[[131 125 128 125]
 [127 130 127 128]
 [130 126 128 128]
 [142 139 105 112]
 [107 108 150 147]
 [143 149 108 107]
 [148 146 106 112]]
|
[[107 108 150 147]
 [131 125 128 125]
 [130 126 128 128]
 [127 130 127 128]
 [142 139 105 112]
 [148 146 106 112]
 [143 149 108 107]]

[[133 126 123 114 116 136 133 115 123 134]
 [147 123 136 118 123 135 126 119 138 124]
 [126 132 131 122 106 136 122 129 138 123]
 [133 127 143 128 135 127 123 141 125 112]
 [137 122 141 137 142 125 120 133 143 126]]
|
[[137 122 141 137 142 125 120 133 143 126]
 [147 123 136 118 123 135 126 119 138 124]
 [133 126 123 114 116 136 133 115 123 134]
 [133 127 143 128 135 127 123 141 125 112]
 [126 132 131 122 106 136 122 129 138 123]]

[[145 149 151 148 108 146 115 145 111]
 [113 111 113 114 143 113 141 114 141]]
|
[[113 111 113 114 143 113 141 114 141]
 [145 149 151 148 108 146 115 145 111]]

[[132 141 138 118 128 125 151 122 149]
 [130 140 139 117 130 121 151 122 148]]
|
[[130 140 139 117 130 121 151 122 148]
 [132 141 138 118 128 125 151 122 149]]

[[132 101 111 121 155 150 130 113]
 [116 125 135 117 137 126 122 127]
 [144 114 107 134 126 127 124 126]
 [132 121 117 129 129 130 126 123]
 [103 146 142 118 125 117 122 134]
 [115 136 121 124 110 109 114 131]
 [121 111 114 114 150 128 119 128]
 [137 119 102 135 121 135 124 115]
 [129 120 108 126 132 127 122 126]
 [ 98 141 134 112 126 106 114 139]
 [130 148 147 138 110 122 136 136]]
|
[[132 101 111 121 155 150 130 113]
 [121 111 114 114 150 128 119 128]
 [144 114 107 134 126 127 124 126]
 [137 119 102 135 121 135 124 115]
 [129 120 108 126 132 127 122 126]
 [132 121 117 129 129 130 126 123]
 [116 125 135 117 137 126 122 127]
 [115 136 121 124 110 109 114 131]
 [ 98 141 134 112 126 106 114 139]
 [103 146 142 118 125 117 122 134]
 [130 148 147 138 110 122 136 136]]

[[114 133 120 119 151 140 133]
 [132 115 129 136 123 122 126]
 [116 132 110 133 141 141 148]]
|
[[132 115 129 136 123 122 126]
 [116 132 110 133 141 141 148]
 [114 133 120 119 151 140 133]]

[[129 106 126 121 127 136 132 113 125 121 135 126 115 125 123 142]
 [114 123 132 133 132 129 133 125 137 117 133 130 117 115 138 129]
 [127 128 127 128 129 130 126 126 131 129 124 126 127 123 127 128]
 [131 131 125 130 132 123 129 119 132 119 125 131 126 129 114 114]
 [138 142 134 131 137 119 129 124 118 139 126 127 130 131 126 139]
 [138 139 132 129 134 120 128 130 133 146 130 124 124 127 124 147]]
|
[[129 106 126 121 127 136 132 113 125 121 135 126 115 125 123 142]
 [114 123 132 133 132 129 133 125 137 117 133 130 117 115 138 129]
 [127 128 127 128 129 130 126 126 131 129 124 126 127 123 127 128]
 [131 131 125 130 132 123 129 119 132 119 125 131 126 129 114 114]
 [138 139 132 129 134 120 128 130 133 146 130 124 124 127 124 147]
 [138 142 134 131 137 119 129 124 118 139 126 127 130 131 126 139]]

[[135 135 128 133 123 128 127 132 140]
 [101 118 122 132 122 126 119 127 153]
 [146 138 132 120 129 128 133 133 116]
 [119 127 126 137 121 127 125 127 147]]
|
[[101 118 122 132 122 126 119 127 153]
 [119 127 126 137 121 127 125 127 147]
 [135 135 128 133 123 128 127 132 140]
 [146 138 132 120 129 128 133 133 116]]
---
[[103 109 114 112]
 [109 117 114 103]
 [116 103 109 112]]
|
[112 114 103]

[[118 127]
 [107 103]
 [146 123]
 [147 140]]
|
[127 107]

[[132 132 120 136]
 [116 131 156 121]
 [128 129 126 137]
 [127 133 126 135]
 [134 128 134 128]]
|
[136 156 129 127]

[[122 130 157 124 118]
 [115 126 144 118 120]
 [119 128 117 122 133]]
|
[118 118 117]

[[152 136 152 113]
 [127 131 120 126]
 [143 115 136 119]]
|
[113 120 115]

[[144 134 147 119 115]
 [127  98 147 116 130]]
|
[115 116]

[[116 153]
 [127 120]]
|
[153 127]

[[118 151 133]
 [124 145 130]
 [115 147 135]]
|
[133 145 115]

[[130 128 130 113 134]
 [130 126 103 144 130]
 [129 125 100 148 126]
 [139 131 122 116 130]]
|
[134 144 100 131]
---
[[131 122 132 107]
 [135 130 121 133]
 [150 108 115 117]]
|
[[130 121]
 [108 115]]

[[131 131 119 130]
 [136 133 101 131]
 [125 126 138 125]]
|
[[133 101]
 [126 138]]

[[130 141 115 114]
 [107 117 119 122]
 [138 150 108 117]]
|
[[117 119]
 [150 108]]

[[128 131 123 118 125]
 [142 115 117  99 118]
 [120 138 136 144 132]]
|
[[115 117]
 [138 136]]

[[133 115 151 102]
 [133 124 129 135]
 [137 110 113 108]]
|
[[124 129]
 [110 113]]

[[123 120 141 105 130]
 [114 113 134 106 120]
 [108 124 109 125 140]
 [126 108 117 109 137]]
|
[[113 134]
 [124 109]]

[[114 157 145 114 126]
 [105 137 120 155 124]
 [130 130 122 131 129]
 [138 137 124 141 137]
 [132 117 132 113 122]]
|
[[137 120]
 [130 122]]
